-.69 -.65 -.10  .36  .82  .30 : <81>
 .11 -.04  .29 -.13  .23 -.09 : <111>
-.10 -.17  .04  .26  .57  .41 : <95>
 .02  .56  .83  .13 -.78 -.44 : <169>
-.02  .11 -.03 -.32 -.16 -.08 : <48>
-.03 -.22  .00 -.11  .25  .25 : <146>
-.24 -.15  .63  .37  .45  .85 : <109>
-.17 -.10  .04 -.73  .41  .27 : <68>
loc: -.09
<111>, 6
loc: .57
<95>, 5
loc: -.44
<169>, 6
loc: .56
<169>, 2
then: -.10  .04 -.73  .41
.27
then: -.17 -.10  .04
-.73

-.38  .23 -.13 -.04  .02 -.11  .06 -.11 -.31 -.01 -.10 -.17  .15 -.20 -.12  .00  .03  .09 -.20  .06  .10  .12 -.35 -.11 -.30  .14 -.02  <141>
-.38 -.05  .11  .04  .15 -.11  .08 -.33 -.24  .61  .74  .02 -.23  .08  .46 -.07 -.74 -.17 -.02 -.23  .19  .26 -.41 -.06 -.47  .55  .06  <148>
-.38  .23  .02 -.04  .02  .10  .06 -.11 -.31 -.01 -.10 -.17  .15 -.20 -.12  .00  .03  .09 -.20  .06  .10  .12 -.35 -.11 -.24  .14 -.02  <9>
-.38  .23  .02 -.04  .02  .10 -.37 -.11 -.31 -.01 -.10 -.17  .15 -.20 -.12  .00 -.06  .09 -.20  .06  .10 -.21 -.35 -.11 -.30  .14 -.02  <73>
-.38  .23  .02 -.04  .02  .10  .06 -.11 -.31 -.01 -.10 -.17  .15 -.20 -.12  .00 -.06  .09 -.20  .06  .10  .12 -.35 -.11 -.30  .14 -.02  <29>
 .24 -.03  .01  .07 -.08 -.04  .17  .16  .07 -.21 -.45 -.08 -.14  .03 -.04 -.14 -.01 -.02 -.06  .24 -.13 -.15  .34  .03  .18 -.20 -.04  <96>
which: -.38  .23 -.13 -.04  .02 -.11  .06 -.11 -.31 -.01 -.10 -.17  .15 -.20 -.12  .00  .03  .09 -.20  .06  .10  .12 -.35 -.11 -.30  .14 -.02
<141>
which: -.38  .23  .02 -.04  .02  .10  .06 -.11 -.31 -.01 -.10 -.17  .15 -.20 -.12  .00  .03  .09 -.20  .06  .10  .12 -.35 -.11 -.24  .14 -.02
<9>
loc: -.03
<96>, 2
which:  .24 -.03  .01  .07 -.08 -.04  .17  .16  .07 -.21 -.45 -.08 -.14  .03 -.04 -.14 -.01 -.02 -.06  .24 -.13 -.15  .34  .03  .18 -.20 -.04
<96>
which: -.38  .23  .02 -.04  .02  .10  .06 -.11 -.31 -.01 -.10 -.17  .15 -.20 -.12  .00 -.06  .09 -.20  .06  .10  .12 -.35 -.11 -.30  .14 -.02
<29>

 .06 -.05 -.39  .89 -.14  .91  .16 -.23 = <104>
-.91 -.78  .27 -.50  .88 -.79  .64 -.84 = <12>
-.79 -.78  .89  .88  .91 -.39  .16  .54 = <32>
then: -.79 -.78  .89  .88
.91
loc: .06
<104>, 1
loc: -.50
<12>, 4
then: -.39  .89 -.14  .91  .16
-.23
loc: -.91
<12>, 1

-.34  .20  .12  .22 -.09 -.02 -.35  .03  .13 -.04  .11 -.11  .06 -.06 -.08 -.06 -.18  .23  .05 -.13 -.06 -.19 -.20 -.26  .05  .15  .01  .27 -.16  .03 = <8>
-.50  .30  .18  .32 -.14 -.03 -.52  .04  .19 -.06  .16 -.16  .09 -.10 -.12 -.09 -.26  .33  .07 -.20 -.09 -.28 -.30 -.39  .08  .22  .02  .40 -.24  .04 = <6>
 .07  .07  .04  .08 -.03 -.01 -.13  .01  .05 -.02  .04 -.04  .02 -.02 -.47 -.02 -.06  .08  .02 -.05 -.02 -.07 -.07 -.09  .02  .05  .01  .10 -.06  .01 = <105>
-.30  .18  .11  .19 -.08 -.02 -.31  .02  .11 -.04  .10 -.09  .05 -.06 -.07 -.05 -.15  .20  .04 -.12 -.05 -.17 -.18 -.23  .01  .13  .01  .24 -.14  .02 = <4>
-.66  .39  .23  .43 -.18 -.04 -.68  .05  .25 -.08  .21 -.21  .12 -.13 -.16 -.12 -.34  .44  .09 -.26 -.12 -.37 -.39 -.51  .10  .28  .03  .52 -.31  .05 = <93>
-.46  .28  .16  .30 -.13 -.03 -.48  .04  .17 -.06  .15 -.14  .08 -.09 -.11 -.08 -.24  .31  .07 -.18 -.08 -.26 -.28 -.36  .07  .20  .02  .37 -.22  .04 = <187>
-.35  .21  .12  .23 -.10 -.02 -.36  .03  .13 -.04  .11 -.11  .06 -.07 -.08 -.06 -.18  .23  .05 -.14 -.06 -.20 -.21 -.27  .05  .15  .02  .28 -.17  .03 = <189>
-.57  .34  .20  .37 -.16 -.03 -.59  .05  .21 -.07  .19 -.18  .10 -.11 -.25 -.10 -.30  .38  .08 -.23 -.10 -.32 -.34 -.44  .09  .25  .02  .45 -.27  .04 = <101>
-.34  .21  .12  .22 -.10 -.02 -.36  .03  .13 -.04  .11 -.11  .06 -.07 -.08 -.06 -.18  .23  .05 -.14 -.06 -.20 -.21 -.27  .05  .15  .01  .27 -.16  .03 = <36>
which: -.57  .34  .20  .37 -.16 -.03 -.59  .05  .21 -.07  .19 -.18  .10 -.11 -.25 -.10 -.30  .38  .08 -.23 -.10 -.32 -.34 -.44  .09  .25  .02  .45 -.27  .04
<101>
loc: -.48
<187>, 7
which:  .07  .07  .04  .08 -.03 -.01 -.13  .01  .05 -.02  .04 -.04  .02 -.02 -.47 -.02 -.06  .08  .02 -.05 -.02 -.07 -.07 -.09  .02  .05  .01  .10 -.06  .01
<105>
loc: -.22
<187>, 29
which: -.66  .39  .23  .43 -.18 -.04 -.68  .05  .25 -.08  .21 -.21  .12 -.13 -.16 -.12 -.34  .44  .09 -.26 -.12 -.37 -.39 -.51  .10  .28  .03  .52 -.31  .05
<93>
which: -.35  .21  .12  .23 -.10 -.02 -.36  .03  .13 -.04  .11 -.11  .06 -.07 -.08 -.06 -.18  .23  .05 -.14 -.06 -.20 -.21 -.27  .05  .15  .02  .28 -.17  .03
<189>

 .04  .11 -.02 -.02 -.18 -.09 -.10 -.03 -.02  .00 -.01 -.03 -.32 -.30 -.39 -.05  .01  .00  .00 -.05 -.12  .03 -.06 -.03 -.03  .04  .01 -.09 -.06 -.35 -.20 -.07  .10  .72  .56  .04  .16  .02  .03 -.02  .18  .68  .02 -.02  .00 -.03 -.03 -.30  .00  .07  .27  .03  .02 : <142>
-.04 -.37 -.21 -.04 -.21 -.08 -.16 -.07 -.03  .01 -.09 -.05 -.36 -.19 -.32 -.06 -.03 -.02 -.08 -.06 -.02 -.01 -.03  .00 -.10 -.04  .01 -.18 -.01 -.05 -.06 -.10 -.04 -.19 -.11  .01 -.04 -.02  .05  .01 -.01 -.06  .02 -.03  .03  .00 -.01 -.31 -.09 -.04 -.20  .01  .02 : <80>
 .00  .07  .11  .00 -.05  .00 -.09 -.01 -.01 -.02  .05 -.03  .32  .19  .24  .03  .02  .00  .17  .14  .07 -.01 -.04 -.03 -.03 -.01  .03 -.13 -.02 -.12 -.19 -.19 -.10 -.27 -.03  .02  .17  .00  .02 -.05 -.07 -.30 -.01  .00  .00 -.03 -.01  .27  .06 -.03 -.20  .01  .01 : <71>
-.02 -.16 -.18 -.06 -.20 -.09 -.11 -.05  .01  .01 -.08 -.01 -.21  .00 -.01 -.03 -.01  .01  .05 -.04 -.02  .03  .01  .00 -.01  .04 -.01  .13  .04  .05 -.01  .00  .00  .24  .35  .09  .41 -.01  .11 -.03  .07  .19 -.05 -.02  .03  .01  .00 -.32 -.16 -.11 -.45  .00  .00 : <124>
 .04  .28  .17  .06  .17  .03  .09  .01  .04 -.01  .05  .05  .34  .23  .43 -.01 -.04  .03  .06  .06  .06 -.01  .09  .00  .07 -.02 -.04  .22  .00  .07  .03  .12  .05  .46  .26  .00  .05  .02  .00  .01  .00  .12 -.02  .00 -.01  .02 -.06  .38  .13  .08  .39  .00 -.02 : <155>
-.01 -.15 -.05 -.03  .12  .04  .09  .02  .02  .03 -.07 -.04 -.24 -.16 -.20  .03  .00  .00 -.04  .00  .04 -.01  .01 -.04 -.03  .02  .00 -.16  .07  .15  .11  .15 -.01 -.05 -.14 -.04 -.14  .00 -.04 -.03 -.05 -.17  .00  .06  .04 -.02  .02 -.02 -.05 -.04 -.14  .00  .01 : <53>
loc: .22
<155>, 28
loc: .16
<142>, 37

-.29 -.19  .33 -.39 -.34  .06  .33 -.10  .36  .20 -.06  .49  .53  .35 -.08 = <120>
-.42 -.12 -.01  .04 -.51 -.58 -.38 -.51 -.39  .21  .09 -.47 -.50  .18 -.01 = <23>
 .90  .11  .73  .71  .60 -.41  .70  .57  .36 -.13  .36  .28  .52  .94  .12 = <98>
-.58 -.41 -.47 -.37 -.80 -.85 -.77 -.74 -.75  .08 -.17 -.64 -.67 -.01 -.32 = <132>
-.39  .06  .33  .33 -.29 -.19 -.10 -.34 -.08  .19  .34 -.32 -.35  .12  .33 = <153>
 .46 -.02  .19  .19  .20 -.37  .20  .19  .06  .32  .06  .11  .19  .40 -.03 = <110>
loc: -.12
<23>, 2
then: -.80 -.85
-.77
then: -.39  .06  .33  .33 -.29 -.19 -.10 -.34
-.08
then: -.10  .36  .20 -.06
.49
then:  .33 -.29 -.19 -.10 -.34 -.08  .19  .34 -.32 -.35  .12
.33

-.06 -.33 -.74 -.20 : <66>
-.06 -.33 -.74  .10 : <44>
-.02  .03  .01 -.60 : <136>
-.32 -.06  .01  .10 : <24>
loc: .03
<136>, 2
which: -.06 -.33 -.74  .10
<44>
loc: -.32
<24>, 1

 .06  .01  .50 -.25  .06  .05 -.03 -.16  .29  .09  .20  .06 -.16  <37>
 .06  .01  .18 -.25  .06  .15 -.03 -.16  .29  .09  .20 -.01 -.16  <56>
 .35 -.25  .51 -.36  .06  .12  .15 -.38  .29 -.03 -.18  .06  .07  <128>
 .06 -.05  .26 -.25  .06  .09 -.03 -.16  .43 -.20 -.12  .28 -.03  <16>
 .06  .01 -.15  .48 -.12 -.18 -.32 -.16 -.57  .20  .13 -.23  .11  <17>
loc: .48
<17>, 4
loc: .26
<16>, 3
then:  .26 -.25  .06  .09 -.03 -.16  .43 -.20 -.12
.28
which:  .06  .01  .18 -.25  .06  .15 -.03 -.16  .29  .09  .20 -.01 -.16
<56>
loc: .11
<17>, 13
then:  .01  .18 -.25  .06  .15 -.03
-.16
loc: .51
<128>, 3

